(in the rows, 128 means zero)
Families of rows that turns and mirrors carry onto each other, the same ones carrying the whole set onto itself: the rest of each named row's family, in list order
7 families of 4 rows
j_212: [119 117 147 104 111 123 112 108 144 181 114 134]
j_18: [136 118 122 113 136  79 149 105 144 106 146 129]
j_672: [132 130 136 113 133  82 147 106 146 106 147 133]
j_260: [104  91 131  94 143 138 125  79 117 143 149 113]
j_382: [144 119 128 135 134 110 131 113 105 125  79 116]
j_807: [118 122 134 102 140  90 148 108 147 107 149 142]
j_446: [113  95 120 107 138 140 128  78 115 133 156 106]
j_496: [115  98 123 107 138 141 125  71 118 145 154 114]
j_956: [130 119 133 132 146 102 129 107 106 120  75 126]
j_195: [127 122 138 134 140  95 125 114 113 113  78 119]
j_832: [111 110 150 109 107 122  97 116 143 168 113 121]
j_775: [124 122 139 107 137  90 152 101 147 105 152 136]
j_118: [128 114 124 136 142 101 133 116 110 118  79 116]
j_389: [104  92 129 106 146 135 126  69 116 140 147 111]
j_776: [136 119 128 105 130  86 147 114 145 104 150 132]
j_715: [118  92 119 110 138 135 133  76 115 140 152  99]
j_77: [137 126 124 139 139  96 132 112 111 126  80 124]
j_158: [143 120 130 131 142 101 134 101 111 122  77 130]
j_954: [112 109 151 104 110 129 111 114 142 174 106 127]
j_258: [129 111 144 109 106 131 105 103 141 175 110 133]
j_494: [124 112 146 110 104 122 103 113 148 172 112 125]
j_921: [108 119 153 113 112 120 105 110 150 168 105 135]
j_65: [134 120 123 135 136 106 126 118 107 127  77 117]
j_606: [124 120 136 109 136  88 151 112 145  96 145 128]
j_916: [116 116 153 111 112 119 113 110 146 176 101 134]
j_321: [114  92 124 109 141 132 127  62 124 147 147 108]
j_11: [127 118 132 100 136  88 143 121 138  99 147 135]
j_952: [109  90 127 106 137 148 125  78 115 136 145 109]

Same family as j_916: j_446, j_775, j_65
Same family as j_954: j_496, j_77, j_606
Same family as j_260: j_18, j_195, j_258
Same family as j_321: j_832, j_158, j_11
Same family as j_494: j_956, j_389, j_776
Same family as j_807: j_382, j_715, j_921

Families of rows that turns and mirrors carry onto each other, the same ones carrying the whole set onto itself: the rest of each named row's family, in list order
4 families of 8 rows
j_91: [162 184 180 129 132  98 172 173  97 144 113  87 145 196 164 124 114 124
 129 126]
j_955: [162 161 171 147 104  91 179 169 105 136 121 123 131 176 166 107  82 122
 134 134]
j_890: [162 165 174 133  97 102 168 149 113 144 119 134 125 165 189  98  87 140
 132 134]
j_12: [158 181 171 138 151  96 172 173 100 136 106  80 150 187 134 128 116 118
 120 118]
j_924: [152 188 182 108 123 117 143 138 119 153 102 111 140 182 196 117 119 160
 124 128]
j_745: [136 146 178 114  98 114 177 163 125 151 102  93 158 190 176 109 109 135
 149 169]
j_821: [125 146 156 128 153 125 174 128 146 136  71  85 163 136 116 102 128 148
 120 139]
j_363: [140 183 164 118 159 119 131 122 134 138  77 107 147 153 148 125 126 162
 101 114]
j_960: [146 167 163 138 122 118 149 107 136 135  91 145 139 133 168 100 104 164
 115 116]
j_58: [126 147 171 100 121 132 154 126 150 153  81 102 147 150 169  97 117 168
 125 161]
j_939: [158 159 162 161 120  86 181 172 105 125 113 116 140 172 135 117  84 110
 128 127]
j_791: [158 187 184 116 119 107 160 158 104 150 114  99 142 195 190 118 117 142
 132 130]
j_587: [131 145 178 111 107 109 169 136 114 146 124 110 123 138 184 120  96 161
 162 155]
j_920: [151 158 153 169 136  92 172 156 115 118  99 118 150 159 111 123  91 114
 117 117]
j_799: [117 147 163 123 136 121 158 101 129 135  99 114 142 111 149 125 114 171
 148 133]
j_330: [143 187 173 109 138 124 132 122 130 148  88 114 143 164 178 119 123 170
 110 121]
j_115: [143 160 149 165 144 103 160 132 129 116  85 127 154 140 111 118 100 131
 109 109]
j_304: [114 146 156 139 149 114 162 110 126 124  94 106 152 113 122 136 114 155
 146 127]
j_601: [138 146 173 130 112 108 192 172 116 143 102  82 168 190 149 113 113 118
 149 160]
j_483: [141 164 154 152 138 114 151 110 137 125  81 138 149 130 135 110 106 152
 109 108]
j_694: [143 182 160 132 170 112 145 137 128 132  79  93 151 157 122 128 124 146
 100 110]
j_309: [117 141 155 150 147 104 172 133 116 120 100  97 156 130 106 146 106 136
 150 130]
j_567: [123 139 160 149 135  93 180 157 105 121 113  94 151 147 114 148  96 124
 158 142]
j_157: [154 166 171 129 106 113 157 122 127 143 107 143 130 148 190  95  98 160
 125 127]
j_812: [131 146 177 102 101 123 163 145 138 156  94 102 150 172 185 102 112 158
 137 169]
j_846: [130 139 170 137 119  91 182 167  99 131 126  94 137 158 140 142  89 125
 163 153]
j_288: [134 142 178 121 108  98 177 159 103 142 130 102 126 154 168 130  89 140
 166 160]
j_372: [131 145 158 140 149 114 188 147 132 132  80  75 173 153 105 108 125 126
 129 140]
j_207: [124 146 173 112 121 120 160 111 123 145 112 115 129 120 176 118 106 173
 155 144]
j_269: [135 146 165 142 132 108 197 165 120 133  92  75 173 176 121 113 120 114
 142 149]
j_527: [125 147 162 111 141 131 159 120 154 144  72  95 152 135 142  97 125 165
 117 150]
j_742: [151 181 163 140 166 101 161 159 113 130  91  84 152 169 117 130 120 127
 107 111]

Same family as j_157: j_955, j_890, j_960, j_939, j_920, j_115, j_483
Same family as j_207: j_587, j_799, j_304, j_309, j_567, j_846, j_288
Same family as j_742: j_91, j_12, j_924, j_363, j_791, j_330, j_694

Families of rows that turns and mirrors carry onto each other, the same ones carrying the whole set onto itself: the rest of each named row's family, in list order
4 families of 8 rows
j_152: [109 109  98 122 136 158 118 130 116 167 124 121 135 102 156 146]
j_779: [109 105  90 120 132  97 110 143 118 115 150 104  66 163 149 127]
j_262: [131  91 129 133  98 132 110 175 132 119 145 127 104 127 128 118]
j_881: [115 112  95 120 118 125 134 124 115 132 120 109  66 135 177 111]
j_27: [137  74  92 111 122 130  92 150 107 125 106 128  95 138 146 155]
j_233: [111  93  96 142 160 115 124 142 124 159 167 111 142 116 141 148]
j_583: [122 133  86 107 160 114 124 136  78 118 113 123 121 132 124 148]
j_485: [122  85 127 117  99 131 118 165 139 139 155 126 103 134 121 129]
j_213: [110 151  94 134 145 127 134 157  93 107 143 133 116 119 126 108]
j_347: [120 100 110 139 138 137 110 137 122 183 136 115 135 106 150 145]
j_124: [118 123  89 126 139 103 130 131 111 116 158 109  63 141 171 125]
j_792: [126  93  90 129 151 108 124 149 125 155 176 122 127 135 139 166]
j_659: [105 126 114 127 126 136 118 126 105 133 112 110  80 125 176 100]
j_692: [106 116 119 133 131 151 125 123 108 169 136 123 142 116 132 141]
j_128: [134  76  94 111 129 123  90 156 119 116 109 125  94 132 132 159]
j_922: [124  94  98 141 133 109 111 145 145 140 171 125 143 122 139 155]
j_463: [105 137 106 112 127 116 129 122 111 121 100 107  81 123 171 124]
j_578: [115 151 115 137 134 119 148 155 104 117 140 135 128 120 122 111]
j_743: [113  93  92 135 143 109 128 142 132 151 182 121 128 120 142 162]
j_626: [119 126  81 115 165 111 129 134  78 111 122 133 114 132 136 156]
j_114: [109 124 104 128 129 126 121 118 116 138 103 103  80 130 175 107]
j_167: [114 146 120 131 147 119 147 162 105 120 155 126 128 122 126 108]
j_29: [112 163 104 133 134 130 141 150 118 121 144 125 137 114 134 125]
j_121: [120 133  80 116 165 124 119 144  82 110 127 123 136 118 128 133]
j_834: [145  74 113 120 125 123 105 162 120 136 110 132  94 132 125 158]
j_403: [112 114 100 132 121 153 121 129 116 176 134 115 135 111 154 144]
j_235: [105 133  87 123 157 119 119 124  75 115 113 112 120 146 132 135]
j_140: [129  97 129 133 105 136 112 179 143 133 135 129 104 123 136 112]
j_442: [143  84 130 123  98 121 124 174 126 124 128 126  92 131 136 127]
j_239: [119 106 102 136 142  82 131 144 123 116 157 113  75 153 163 120]
j_316: [114 106 102 127 148  87 120 131 119 118 160 102  70 148 160 124]
j_200: [130  77 109 116 123  99  90 143 125 118 112 128  88 131 146 157]

Same family as j_881: j_233, j_213, j_347, j_124, j_121, j_834, j_442
Same family as j_922: j_779, j_485, j_692, j_463, j_29, j_235, j_200
Same family as j_114: j_262, j_583, j_128, j_578, j_743, j_403, j_316

Families of rows that turns and mirrors carry onto each other, the same ones carrying the whole set onto itself: the rest of each named row's family, in list order
5 families of 3 rows
j_293: [136 130 143 111 108 108 135 118 122 164 117]
j_783: [150 109 114 131 106 174 124 130 150 104 112]
j_24: [134 116 131 148 115 122 119 129 162 124 182]
j_705: [141 115 133 136 106 120 121 125 151 122 190]
j_568: [146 117 131 139 118 165 111 130 146  95 108]
j_919: [157 106 122 147 120 165 120 133 147 102 109]
j_958: [143 130 137 104 116 114 132 116 127 162 107]
j_866: [143 118 135 127 120 117 112 125 170 127 182]
j_106: [142 115 127 143 114 172 119 134 136 103 108]
j_440: [144 113 127 144 115 168 124 130 148 108  99]
j_232: [138 136 152 107 110 114 131 123 124 161 116]
j_80: [142 136 144  99 103 117 137 116 130 157 112]
j_238: [135 117 135 140 113 129 124 123 159 129 188]
j_181: [149 123 142 103 104 109 124 126 114 154 113]
j_793: [144 120 123 138 112 117 125 128 159 134 186]

Same family as j_440: j_293, j_24
Same family as j_568: j_705, j_80
Same family as j_783: j_866, j_181
Same family as j_958: j_919, j_793

Families of rows that turns and mirrors carry onto each other, the same ones carrying the whole set onto itself: the rest of each named row's family, in list order
9 families of 4 rows
j_225: [179  95 155  95 129 132 151 115 117 163 103 128 107]
j_491: [168 103 161  88 119 128 129 123 103 161  95 127 109]
j_161: [111 137 112 143 113  93 146 100  97 159 100 115 127]
j_153: [ 97 145 138 129 100  81 141 117 124 159 102 120 137]
j_914: [100 130 136 109  96  81 144 138 131 155  92 117 137]
j_36: [155 115 147  89 124 108 178 113 152 148  90 147 152]
j_827: [108 151 151 126  89  90 138 124 131 168  97 124 120]
j_387: [167 111 160  91 136 103 163 114 153 160 101 146 145]
j_637: [166 110 166  97 139 104 176 111 145 152  93 140 146]
j_615: [157 115 157  81 142 111 173 103 150 165 103 146 139]
j_843: [167 104 153  91 126 127 150 116 111 178 116 112  94]
j_504: [109 145 156 113  93  77 135 108 131 160  97 114 136]
j_917: [168 102 148 100 115 139 150 128 102 162 103 137 101]
j_761: [165 101 151  87 128 126 152 117 101 168 110 128  92]
j_540: [112 143 143 120  92  75 137 117 138 161 101 120 142]
j_146: [123 129 117 153 123  93 165  87 107 157 103 117 127]
j_898: [121 123 106 142 115 106 153  99  97 163  90 103 133]
j_513: [163 122 151  84 137 117 173 100 154 170 111 131 140]
j_45: [105 137 143 117  86  84 146 127 133 160  96 111 143]
j_127: [122 139 111 136 120  91 150 101  94 145 102 120 142]
j_971: [161  91 147 103 122 124 149 131  96 162  91 121  95]
j_701: [176 112 149  96 125 121 170  95 152 151 107 137 131]
j_739: [172 106 162  86 131 122 166 111 148 155 102 139 136]
j_669: [162  99 151  95 139 117 166 101 142 145 108 143 154]
j_545: [104 140 158 108  97  87 140 119 142 176 112 117 137]
j_476: [117 128 112 147 122 111 145  96  98 155  99 108 122]
j_860: [113 121 109 144 119 111 146  87 102 164 107 118 128]
j_79: [154  99 143  85 128 133 142 119 110 162 105 130  89]
j_149: [171  98 165 103 126 128 142 117 129 169 100 121  96]
j_267: [ 98 138 144 127 107  88 129 133 117 162  99 124 139]
j_378: [130 131 110 132 125 109 153  80  91 167 105 107 124]
j_349: [125 130 106 145 119 118 162 104 100 163 105 104 135]
j_168: [120 123  99 132 122 100 156 106  96 154  83 113 132]
j_501: [159 110 149  80 142  95 167 100 151 155  97 142 138]
j_82: [169 104 150  99 130 138 149 120 103 154 107 127  97]
j_656: [119 145 149 119  92  79 144 132 132 172  97 105 143]

Same family as j_36: j_971, j_545, j_378
Same family as j_669: j_491, j_827, j_146
Same family as j_637: j_504, j_917, j_860
Same family as j_82: j_387, j_540, j_476
Same family as j_79: j_349, j_501, j_656
Same family as j_701: j_127, j_149, j_267
Same family as j_153: j_225, j_161, j_739

